One turn sends every row of this set to another row. A few are shown first. Where does it send the rows asked after them?
Fufis: [ 12.9  -7.0   1.4  -3.3   7.5  -9.0  -1.6  -0.6   7.9  -8.0   3.7  -3.4
 -21.5   7.1  -6.8   9.0   0.7   9.2  -7.4  -5.2  -3.5  12.9  24.6  -0.2
   9.1   4.5 -10.5  -4.8  -4.7 -16.2  11.6  14.4   6.0]
Pabe: [ 18.5   5.8   7.4   7.8   2.3  13.6 -20.4 -14.4 -22.6  -5.5  13.6 -12.3
   3.6  -5.2   2.9  10.2  -8.7  -5.7  -4.5 -15.3   3.5  -7.2  18.2   5.2
  10.1 -15.8  -0.9  -0.5 -15.7 -10.0  -6.1   2.0   3.6]
tubi: [ 15.0 -13.8  13.3  -8.8   6.1 -11.3   3.9   5.5   7.2   5.9   6.6  -1.3
  -4.8 -10.5  14.3  21.7 -10.0  21.0  -0.4 -17.8  -8.1  10.5  13.8  -2.9
  24.2  -1.9  -5.8 -13.7  -8.2 -20.2   1.7  12.8   0.0]
neb: [ 11.9  -2.9   1.5  -8.3  -4.7  -5.5   8.8  -9.7   7.9   4.6   8.2 -16.5
  10.1  -4.5  13.9  12.7   9.4   1.8   1.1 -24.7  -1.1   9.2  14.5   8.8
   9.5   5.8  -7.9  -1.1   5.2   2.7  -5.0   2.4   3.7]
Kila: [ 12.4   4.1   7.2  -5.3   3.9  -9.7   8.3  -8.1   1.9   0.8   7.4 -16.1
   4.9  -4.0   0.6  14.2   5.9  -8.1  -3.0 -15.0 -14.2  13.9  22.4   6.7
   2.6  10.9  -4.1  -7.2  -1.7   6.8  -9.0   2.4   2.2]
dof: [ 10.3  -0.5  -1.1  -6.2  12.2   7.8  -4.6   1.4  10.2   0.7   2.1  -9.4
   9.3   3.5   8.6  10.3   0.8  10.7   3.9  -9.9  -3.6  22.1   9.5  10.6
   5.2   8.3  -9.4 -12.2  -4.2  -0.3  -3.2  -1.9   6.5]
Fotuz: [ 15.7  12.0  11.3   9.2   5.0  16.1 -19.4 -17.8 -15.3  -3.7  13.4 -11.5
  -1.2  -8.1   4.2  13.7  -3.8  -4.2  -5.5 -14.2   4.9  -6.9  20.0   4.5
  10.4 -16.7  -3.8   0.7 -17.1  -9.3  -5.1   3.2   2.7]
Toru: [  8.3  -6.3   0.9   9.3   8.4  12.8  18.2  -2.2   6.2  -1.7   1.2  -8.5
 -14.1 -20.8  -4.4   3.1 -18.2   1.7 -18.2 -20.9 -13.2   1.8   6.0   3.0
   9.5  -0.3   6.8 -10.4  -6.5 -10.3  -3.7   9.1  -5.2]
zulov: [ 12.7   7.9   3.3  -2.1   0.8  -0.3  -8.1  -5.5  -4.5  -9.2   8.4 -13.8
  -7.7 -13.7  10.5  24.1   1.7 -11.8   8.6  -8.4  10.2  -6.9   7.1  13.9
  10.1  -0.5 -24.2  -3.4 -12.1 -12.9 -17.8   8.1   1.2]
Nibik: [ 12.5   0.6   5.2   4.5  -2.0  15.8 -21.0 -14.8 -23.4 -11.5  11.2 -11.8
   2.6  -2.0   1.0  10.4 -13.8   1.9  -6.1 -14.4   3.7  -3.8  16.3   2.0
   9.4 -16.5  -0.1  -1.8 -21.8  -8.9  -1.3   0.0   5.1]
Dugo: [  2.4   4.7   1.5  -8.0  -0.5  -4.1  10.6  -0.9  10.8   3.3   3.8 -12.5
   4.3  -4.0   7.9  23.5   1.5   2.7 -11.5 -16.5  -1.5   9.6  15.8  15.8
   6.5  13.6  -1.7  -4.3  -4.7   8.6  -6.3   6.8  -3.5]
seka: [ 13.7 -15.6   8.3  -5.5   3.0   1.9   4.6  -5.7   1.7  -7.0   4.2  -1.7
 -16.4   9.5   0.1   3.0   1.7   8.6  -4.1 -11.8   1.1  16.5  19.9  -0.8
  17.5   9.5  -7.5   7.7  -0.5 -17.9  10.6  11.2   7.3]
tozov: [ 21.7  -7.5  18.9  -3.7   7.8  -4.3   3.5  -0.8  -1.5  14.7   2.8  -7.6
  -5.6  -8.7   8.2  15.5  -8.0  11.8   0.1 -16.0 -10.4  21.3  20.1 -14.0
  21.2  -5.1  -9.0 -13.9 -11.5 -15.9  -2.1  11.6  -3.8]
kef: [ 14.8  -3.4   2.2  -3.9   1.3   5.2   2.6  -4.7   8.2   2.7   3.9  -3.4
 -19.8   9.0  -0.7   5.2  -4.3  16.4 -14.6  -8.3   8.7  16.9  24.5  -0.7
  13.7   1.2  -7.9   1.5  -5.9  -9.8  11.7  14.3  -0.9]
mitiv: [ 21.7 -15.0  13.2   8.4   7.2   1.3   9.9   0.0   7.8   0.6   4.7   1.9
 -22.2 -12.9   0.2   8.5 -19.8  12.5  -4.5 -31.0   1.6  -0.9  -0.4   4.6
  18.1   4.6  -1.9  -3.8  -1.4 -10.9  -3.4  10.6  -7.3]
Kined: [ 15.5   6.9  13.3  -7.8   0.5   6.8   2.4 -10.9 -10.6 -15.6  20.5  -2.5
  -4.4 -11.3  12.1  19.1 -11.0  -5.0  -3.8 -10.6   5.3  -9.0  12.1  19.9
  16.8   7.1  -7.5   8.7  -9.2  -4.9 -19.8   4.0   0.9]
Leli: [ 25.8 -14.5  11.3  11.8   8.6  -4.1   6.8  -0.5   4.4   2.7   1.2  -6.1
 -24.3 -14.6  -4.4   5.9 -12.3   3.0   6.5 -27.4  -3.0   4.4   1.0  -4.5
  13.5   1.7 -11.6 -10.4  -1.9 -15.5  -6.4   9.2  -5.3]
Puses: [ 11.8 -10.7  26.0  -4.4  12.9  -2.3   2.3   3.8  -2.2   7.0   1.1  -0.2
  -6.2  -5.6   7.4  23.4 -10.9  12.8  -7.9 -17.3 -12.9  17.1  17.1  -4.0
  24.4   5.7   3.1  -7.2 -12.7 -13.5   0.7  12.7  -3.2]
pafo: [ 12.3  -0.1   4.3  -3.1  -4.1   9.7  -0.6  -2.1 -19.6 -19.8  15.8  -2.3
  -2.1  -7.4   3.0  17.5 -21.6  -5.8  -8.9  -0.6   1.2 -11.0  11.8  14.4
  15.4   2.3   0.2  -0.2 -20.0 -12.0 -13.8   1.7   2.1]
Topu: [ 16.3  18.3  13.1   4.3   8.3   8.7 -17.7 -16.5  -9.8  -1.9  13.9 -12.1
  -4.6  -9.7   7.5  18.6  -2.2  -5.4  -5.4 -17.8   7.3  -4.4  18.0  13.0
   8.4  -7.9  -9.0   3.2 -12.1  -0.3 -13.2   7.9  -1.7]
gifo: [ 20.7  -6.1  17.2  16.1  14.8   1.4   1.3  -0.4   3.0   5.1  -0.9  -3.8
 -25.1 -11.0  -8.8  10.8 -16.4   5.2  -6.7 -28.7  -4.0   4.9   5.3  -0.7
  11.6   2.8  -1.6  -9.4  -7.4  -7.2  -2.9  12.4 -10.0]
lipot: [ 10.6   0.1  17.8   9.0  -4.0  -6.9   4.5 -20.4  -1.5  -4.0   4.2  -9.6
  -3.5 -15.8   1.7  19.8 -12.8   5.8   4.0 -21.6  14.9  12.9   6.2 -14.4
   3.6   0.3   3.8   6.6  -1.2 -11.4  -1.7  -3.5  -3.6]
menuz: [  5.0  -4.7  -6.4   0.5  -9.2  11.1 -15.2  -2.5 -14.2 -13.3   1.2 -16.2
  -1.9  -5.0   5.0  18.8 -10.5  -0.2   3.9  -6.8  10.9  -5.7   5.2   3.5
  10.3 -12.5 -14.9  -9.0 -24.3 -18.8  -4.1   2.9   3.6]
lis: [ 16.0  -7.2   5.4  -2.6   6.0  -0.2  -3.0  11.4  -8.0  -4.9   2.2  -4.2
  -2.3 -14.4   6.8   6.9  -1.8 -20.3 -10.6 -20.3   3.6   8.7  14.8  -1.2
  16.6  -2.1   5.9  11.3 -11.9 -28.3  -0.7   2.8 -11.4]
bovup: [  8.2  -6.4   1.9  -5.4  -9.0  11.1  -2.9  -4.4 -20.4 -23.8  12.8  -4.1
  -1.6  -3.7   1.9  14.9 -23.7   1.4  -6.0  -2.4   1.7  -7.8  10.1   8.6
  14.9  -2.2  -1.7  -1.7 -23.5 -14.3  -8.3  -0.8   5.1]
Nefur: [ 10.2  -4.7   4.2  -7.2 -16.5  -5.9   3.5  11.4  -6.5 -18.0  15.6  -4.4
   0.3   3.5  -9.8   3.2  -8.8   2.6  -0.6 -25.6   7.5   2.7  18.3   2.5
  15.2  -4.7 -14.2 -19.3 -15.2 -13.4 -14.3   5.5  -2.7]
bitok: [  0.5 -10.2  -5.2  -9.7   8.1   5.8  -1.6 -15.4   2.5   5.7  -0.5  -4.5
   2.4   2.7   1.2   8.1 -25.8  17.3  -7.6 -29.3   3.1  -4.4  10.5   0.9
  12.7  -5.6  -5.4  -5.3  -7.3  -3.8   2.4  15.2  -6.5]
rozam: [ 14.1   1.0   3.3  -6.1  13.9   7.7  -3.6  -2.7   7.0  -0.8   8.6  -5.8
  10.8   3.7   7.3   5.8  -2.9  11.4   0.3 -11.1  -8.9  21.9  15.1  10.6
   5.2   7.7  -3.1  -9.3  -1.9   1.9  -3.2  -3.9   7.7]
mak: [ 11.9 -10.0   1.2  13.6  11.7   7.1   7.8  -7.5   5.1   0.1   0.7 -14.1
 -10.2 -21.6  -5.7  -0.6  -7.7  -2.3  -7.5 -27.1 -17.5   2.1   7.1  -2.5
   6.4  -7.0   3.5 -11.5  -2.0 -16.0  -0.9   8.2   1.3]
gero: [ -4.5  -8.4  -1.8  -6.6  15.8  -3.6  -2.2  -7.5  -3.1  -1.9 -10.3  -8.6
  -4.4   3.3 -13.3  16.4 -22.3  -1.1  -1.7 -16.9 -10.3   1.6  12.3  -3.2
   5.1   5.2 -10.0 -13.8 -15.6  -8.0  -2.6  16.1  -6.7]
gis: [  7.7   2.2  -2.7   1.1  -4.8   7.3  -7.6  -2.4  -6.1  -9.9   5.1 -13.0
  -5.1 -13.9   9.5  23.3  -1.6  -7.0   6.4  -4.0  11.7 -11.6   6.6   8.7
  13.6  -8.5 -20.5  -6.5 -19.7 -23.1 -10.0   5.3   2.7]
nono: [  6.9  -0.1  17.6   7.5   0.5 -17.0   5.5 -14.3  -0.2 -14.8   5.8  -4.9
  -7.8 -17.1  -5.5  26.0 -15.9   3.3   1.5 -15.0   5.3   8.1   7.2  -9.9
   1.0   7.3   6.6   1.7  -4.3 -12.6  -3.2  -2.8  -2.2]
Rit: [  4.8  -4.7  14.2  -1.9  -8.6   0.3  -6.8   6.8  -9.5 -18.1  15.5   0.0
   4.8   8.1  -8.3   5.0  -6.1   6.9  -8.5 -37.4   5.8   0.1  19.7   7.5
  17.5  -3.6   0.5  -8.0 -12.6  -7.0  -6.7   6.8   0.4]
guta: [  3.5   0.2  11.3   2.6 -10.0   6.3  -7.8  10.2  -9.7  -7.1   3.2 -10.3
   0.2   8.9 -12.3   7.3  -0.9  -1.5  -4.5 -30.6  12.4  10.0  18.3  -1.0
  14.0  -6.1 -11.4 -14.3 -19.9  -8.3 -10.0   8.3  -7.4]
lezib: [ 11.3   2.2  10.5  -4.3  -2.3  11.6   3.7  -8.1 -15.9 -20.6  19.0   0.6
  -3.7 -11.1   6.7  18.0 -17.5  -4.1  -8.1  -2.1   2.0 -11.9  14.6  14.2
  18.8   1.5  -1.6   4.0 -18.2 -13.5 -13.4   1.2   3.1]
rebe: [  9.3 -19.3   0.8 -13.9   6.5   1.1   8.8 -20.2  -9.4  -3.3   1.9  -5.7
   3.0   1.9  -4.2  -1.1 -21.9   0.2   8.5 -22.3  -9.9   2.2  12.1  -8.5
  13.7   2.6 -12.4  -4.2  -3.7 -12.7  -6.5   8.9   0.3]
simu: [ 23.4   0.9  -3.2  -6.1  -0.6   0.7   2.4   9.9  -2.0   1.7   9.1  -4.0
  -3.8 -17.4  10.1   2.7 -10.3  -9.5 -16.6 -16.9   9.3   7.3  19.4  -2.2
  15.9 -10.1   3.0   5.4 -13.6 -23.6  -2.3   2.6 -16.1]
Raru: [  8.6  -1.1  -6.5   2.0  -7.7   9.0 -12.8   0.8 -11.0  -7.0   2.8 -14.5
  -0.3  -9.3   9.9  21.5  -6.0  -5.9   4.0  -7.0  14.7 -10.8   3.3   9.3
  12.7  -9.4 -16.3  -6.8 -19.3 -20.3  -9.0   5.8   0.9]
Dunor: [ 11.3  -1.4   0.6  -9.8  10.8   6.8   3.4   2.9   7.5  -4.6   6.6  -4.5
   8.9   3.1   7.2   8.8  -5.2   9.7   0.8  -5.2  -7.3  22.2  11.3  11.8
   7.3  13.3  -6.4 -10.9  -4.7   0.2  -6.7  -3.7   5.8]
Selis: [  6.8   4.3   9.4   6.6  -5.3 -13.4   6.3 -11.7   6.9  -5.5   4.0  -8.8
  -8.1 -18.7   0.8  27.5 -18.2  10.7  -0.9 -14.3  16.8   7.9   4.8  -9.4
   0.1  -0.3   1.0  -1.8  -6.6 -11.1  -2.0  -0.2  -7.8]
naru: [  5.7 -15.7  -2.2   8.6   4.1  13.8  15.8  -2.2   9.7   0.2  -3.2 -12.4
  -9.4 -21.6   3.5   2.3  -9.2   0.7  -6.3 -27.2  -6.7   1.1  -2.4   2.2
  13.1  -1.1  -0.5  -7.4  -1.8 -18.2  -1.2   9.2  -1.5]
Sinuk: [ 17.2  -0.4  -2.4  -2.9   8.5 -10.8  -8.3  14.5   0.6  -7.0   8.8  -2.0
  -3.7 -18.3   5.4  10.6  -6.1 -10.5 -16.0 -19.6   1.1   0.2  19.8   3.1
  11.1  -8.9   8.6   2.5 -13.1 -26.2   2.8   4.6 -10.7]

Topu goes to zulov
Kila goes to neb
And these:
Leli goes to mitiv
tubi goes to Puses
Sinuk goes to lis
Fufis goes to seka
lipot goes to Selis
Toru goes to mak
Nibik goes to menuz
rebe goes to bitok
Fotuz goes to gis
Raru goes to pafo
Nefur goes to Rit
rozam goes to dof

